The rows of Y fall into a few groups, and each row is roughly a mix of its group's hidden directions.
Y, 104 rows:
|  40 |   4 |  17 |  12 |   9 |  34 |  22 |  16 | -17 |  19 |
|  17 |  -2 | -29 |  32 | -38 |  -3 | -15 |  15 |  26 |  -2 |
|  25 |   0 |  12 |  28 |  27 |  25 | -13 |  -7 |  38 |  12 |
|   6 | -10 | -12 |  38 | -42 |   1 |  27 |  18 | -11 | -11 |
| -24 | -23 | -27 | -18 |  14 | -32 | -27 | -19 | -14 |  -5 |
| -22 |  39 |   4 |   3 | -15 | -33 | -11 |  32 | -14 |   2 |
|  12 |  10 |   0 |  46 | -20 |  19 |   2 | -16 |  33 | -16 |
| -18 |  30 |  31 | -43 |  16 |  -9 | -15 |   6 |  -7 |   5 |
|  -8 | -33 | -31 | -23 | -27 |  35 |  10 |  -7 |   0 |  -5 |
|  33 | -32 |  -9 |  28 | -22 |  12 |  30 | -16 |   3 |  -1 |
| -12 |  13 |   4 | -23 | -26 | -39 |  12 |  17 | -29 |  19 |
|  15 | -25 |   3 | -13 | -14 |  36 |  39 |   6 | -18 | -17 |
| -11 |  -7 |  -1 |  -4 | -10 |  17 | -11 | -50 |  29 | -26 |
| -28 |  12 |  11 | -11 | -48 |  -7 |  23 |  25 |  -2 |   1 |
|  -2 | -11 |  -1 | -29 |   3 |  38 | -10 | -23 |  38 | -13 |
| -19 |   2 |   2 |  42 |  31 | -11 | -34 |  16 |   5 | -11 |
|  21 | -14 |  16 | -24 |   3 |  43 |  22 |  -7 |  -9 | -28 |
| -20 |   9 |  -2 | -44 |  -3 |  22 |   8 | -10 | -26 | -31 |
| -15 |  19 | -27 |  -4 |   4 | -12 | -13 |  17 | -46 |  25 |
|  26 |   4 |  19 |   5 |  31 |  23 | -24 | -15 |  33 |  16 |
| -33 |  20 |  18 |  25 | -31 | -16 |  12 | -12 |  -6 | -27 |
|  10 | -10 |  12 | -16 |   6 | -15 |  24 |  50 | -10 |  26 |
|  15 |  -9 |  13 |   4 | -16 |  39 |  10 |  -9 |  33 | -34 |
| -17 |  33 |  11 |  35 | -27 | -21 |   9 |  24 | -10 |  -9 |
| -32 |  26 | -12 |  25 | -10 | -17 | -31 |  21 | -14 | -15 |
|  23 | -10 |   7 |  -4 |  41 |  33 |  -9 | -19 |  29 |   6 |
| -29 |  38 |  25 |  -7 |  25 |  -8 | -18 |  26 |   3 |   3 |
| -16 |  32 |  25 | -27 | -32 |   3 |  24 |  -4 | -21 |   4 |
| -19 |  -7 |  10 | -22 |  -1 | -17 |   8 |  25 | -37 |  37 |
|  20 |  -5 |  45 |   6 |  30 |  11 |   6 |   8 |  23 |  23 |
| -15 |   4 |   5 |  64 |   6 |   2 | -11 |  13 |  -2 |  -9 |
|   6 | -12 | -24 |  61 |  -1 |  -5 | -11 |   4 |  11 |   5 |
| -34 |  34 |   8 |  23 | -24 | -18 |  -2 |  20 | -13 | -17 |
| -19 |  -6 | -37 | -14 |   6 | -33 | -32 | -23 |  -5 |  -3 |
|   5 | -26 | -30 |   6 |  -4 |  35 | -13 | -35 |   6 | -20 |
| -17 |   3 |  -8 | -14 | -32 | -32 |  11 |  37 | -24 |   2 |
|  -8 |  -5 | -32 |  10 | -48 | -19 |   9 |   7 | -27 |  -9 |
| -11 |  -4 |   6 |  -3 | -47 | -23 |  37 |  -2 | -19 |  -9 |
| -12 |   9 |  -1 | -37 |  44 |   4 | -31 |   5 |  -7 |  12 |
|   4 |  -5 | -24 |   9 | -13 | -13 |   8 |  34 | -49 |   9 |
| -10 |  15 |  13 |   4 |   5 |  16 | -20 | -36 |  44 | -17 |
|  22 | -20 | -13 |  39 |  29 |  12 | -18 |  -3 |  28 |  10 |
|   3 |  20 |  44 | -36 |   8 |   1 |  12 |  10 |  -7 |  26 |
|  36 | -10 |  -8 |  22 | -35 | -14 |  27 |  18 |  11 |  15 |
|   1 |  -7 |  16 |  55 |  15 | -14 |  -1 |  20 |  12 |  23 |
|  31 | -13 |   3 |   3 |  36 |  36 | -14 | -15 |  18 |  15 |
|  31 | -23 |   0 |  13 |  19 |  14 |  26 | -24 |   7 |  35 |
|  37 | -14 |  -7 | -25 |  34 |   3 |  -6 |  10 |   5 |  34 |
|  25 | -28 | -17 |  44 |  -8 |  10 | -18 |  -5 |  15 |  17 |
|  18 | -19 | -29 |  21 | -20 |  34 |  16 | -20 |  11 | -19 |
| -13 |  12 |  13 |   4 | -40 | -42 |  24 |  14 | -12 |  -2 |
| -20 |   5 |   0 |  23 | -43 | -20 |  23 |  14 | -23 | -16 |
|  22 |  10 |  14 | -19 |  38 |  16 | -18 |  -4 |   2 |  39 |
|  -7 |  -3 | -20 |  16 |   3 | -14 | -41 | -22 |  40 |   7 |
|  10 | -12 |  11 |  34 |   5 |  32 |  12 | -36 |  19 | -16 |
|   4 |   8 |  38 | -30 |  38 |  25 |  -3 |  -4 |  12 |   0 |
|   5 | -23 |   4 |  52 |   3 | -12 |   3 |  23 |  -9 |  26 |
| -18 |   7 | -27 |  17 | -41 | -14 |  -3 |  -8 |  24 | -28 |
| -20 | -21 | -29 |   4 | -26 | -17 |  20 |  13 | -38 |  -7 |
|   6 |  10 | -17 | -29 | -18 |   5 |  27 |  12 | -47 |   6 |
| -20 |  24 |  22 |  33 |  -7 | -39 |  -3 | -10 |   4 |  22 |
| -21 |   3 | -11 |  13 | -36 | -34 |  17 |  19 | -29 |  -6 |
|  27 | -14 |   7 |  53 |   6 |   1 | -18 |  -8 |  21 |  -3 |
|  20 |  10 |   7 |  14 |  -2 |   7 |  35 |  29 | -39 |  18 |
|  46 |   6 |  -7 |  43 |   6 |   2 |  10 |   9 |  -5 |  21 |
| -41 |  13 |  11 |   4 | -37 | -21 |  10 |   2 | -11 | -26 |
|   2 | -20 | -16 | -42 |  16 |  26 |  -1 |   3 | -13 | -34 |
|  43 |   9 |  -1 |  16 |  -7 |  39 |  17 |  -8 |   6 | -25 |
|  29 |  -2 |  22 |  -8 |  34 |  14 |   3 |   2 |  12 |  42 |
|  26 | -14 | -28 |   9 |  27 |  -9 | -22 |  12 |   5 |  39 |
|  24 | -14 |  42 |  13 |   4 | -12 |  17 |   2 |  34 |  21 |
|   1 |  26 |  24 |  12 |  22 | -15 |   8 |  43 | -14 |  22 |
|   9 | -31 | -39 |  -1 |   7 |  11 |  -7 | -29 |  -9 | -32 |
|   1 |  14 |  21 | -57 |  -1 |   7 |  19 | -15 |  -8 |  10 |
| -23 | -12 |   7 |  30 |  -8 | -25 |   7 |  32 | -10 |  35 |
|  -5 |  17 | -11 |  -9 |   0 | -19 |  -7 |  55 | -22 |  18 |
|  28 | -19 | -31 |  17 |   0 |  15 | -23 | -31 |  13 | -21 |
| -23 |  -5 | -50 |   7 |  -3 | -16 | -14 |  -9 | -26 | -19 |
|  11 |   9 |   1 | -39 |   5 |  28 |  31 |   9 | -33 |   4 |
|  13 |   2 |  27 | -46 |  25 |  25 |   1 |  18 |  -6 |   8 |
| -15 |  23 |  -5 | -33 | -21 |  26 |   3 |  18 | -33 | -18 |
|  16 | -16 | -18 | -57 |  11 |  18 |   4 | -12 |  -2 |  -7 |
| -29 |  -1 | -27 |  -1 | -19 | -45 |  -5 |   1 | -25 |  -8 |
|  -9 | -52 |   9 |  21 |  12 |  17 | -12 |  -4 |  27 |   3 |
| -38 |  17 | -18 |  -6 | -24 | -24 |  -8 | -15 | -16 | -31 |
| -28 | -30 | -11 |  -6 | -30 |  20 |   4 |  -7 |  31 | -23 |
| -27 |  12 | -17 | -35 |  12 |   2 | -29 |  -3 | -10 | -35 |
|  51 | -13 |  -8 |  11 |  10 |   4 |  13 |  19 |  10 |  32 |
|  15 | -16 |  -3 | -16 |  40 |  38 | -16 |  -8 |  23 |   8 |
|  21 | -30 |  16 |  28 | -11 |  18 |  43 |  -1 |   9 |  -1 |
|  -5 | -10 | -10 | -23 |  24 |  11 | -25 | -50 | -10 |  -9 |
| -30 | -14 | -33 |  -3 | -30 | -35 | -10 |  -3 | -15 |  -9 |
|   7 |   6 |   0 | -17 |  -5 | -33 |  10 |  45 | -20 |  26 |
|   3 | -37 | -21 |   2 |  25 |  20 | -24 | -27 |  22 |  -6 |
|   9 | -33 | -25 |  25 |  -7 | -18 |  26 |   9 | -30 |  16 |
| -14 |  15 |  18 | -23 |  51 |  13 | -25 |  -3 |   3 |   6 |
| -14 |  27 |   9 |  36 | -12 |  -7 |   9 |  44 | -14 |  -2 |
|  -4 |   8 |  27 |  20 |   7 |  -2 | -20 | -12 |  51 | -19 |
| -21 |  10 | -13 |  56 | -11 |  -8 | -17 |  -2 |   4 | -18 |
| -27 | -11 | -19 |  17 | -49 |  -6 |   2 |   2 |  24 | -15 |
| -37 |  12 | -17 |  -7 | -20 | -12 |  -1 |   8 | -38 | -30 |
|  -7 |  10 |  11 |  53 |  -4 | -29 |  13 |  14 |   4 | -20 |
| -33 |  43 |   5 |  11 | -11 | -10 | -28 |  -5 |  13 | -20 |
|  26 |   1 |  24 | -36 |   7 |  37 |  20 |  10 |  -3 |  17 |

Here is one row of each group, with its name. Which group are the others in?
|  38 | -23 | -10 | -19 |  29 |  17 |  -7 | -19 |  17 |  20 |  <54>
|  18 |  24 |  11 | -17 |   6 | -11 |  19 |  14 | -51 |   8 |  <64>
| -12 |  23 | -19 | -29 |  -8 | -13 |  -1 |  11 | -43 |  25 |  <5>

|  16 | -22 |   8 |  27 |   3 |  30 | -16 |  -7 |  43 |  11 |  <64>
|  16 | -18 |  22 | -18 |  35 |  16 |   3 | -36 |  24 |   7 |  <54>
| -20 |   0 | -16 |  -7 |  39 |  -4 | -35 |  22 | -23 | -14 |  <5>
|   3 |  -7 |  -1 |  24 |  38 | -20 | -35 | -21 |  24 |  -4 |  <64>
|  -1 |  15 |   5 |  -1 |  27 |  30 | -28 | -12 |  43 |  -5 |  <54>
| -25 |  18 |  -3 |  -1 |  34 | -12 | -46 |  -1 |   9 | -15 |  <5>
|   6 |  -9 |  21 | -24 |  -8 |  50 |  27 |  13 |   7 |   9 |  <64>
|  13 |   6 |  -4 | -33 |  20 | -32 | -10 |  18 | -25 |  31 |  <54>
|   8 |  35 |  19 | -36 | -11 |  17 |  16 |  17 | -10 |  27 |  <64>
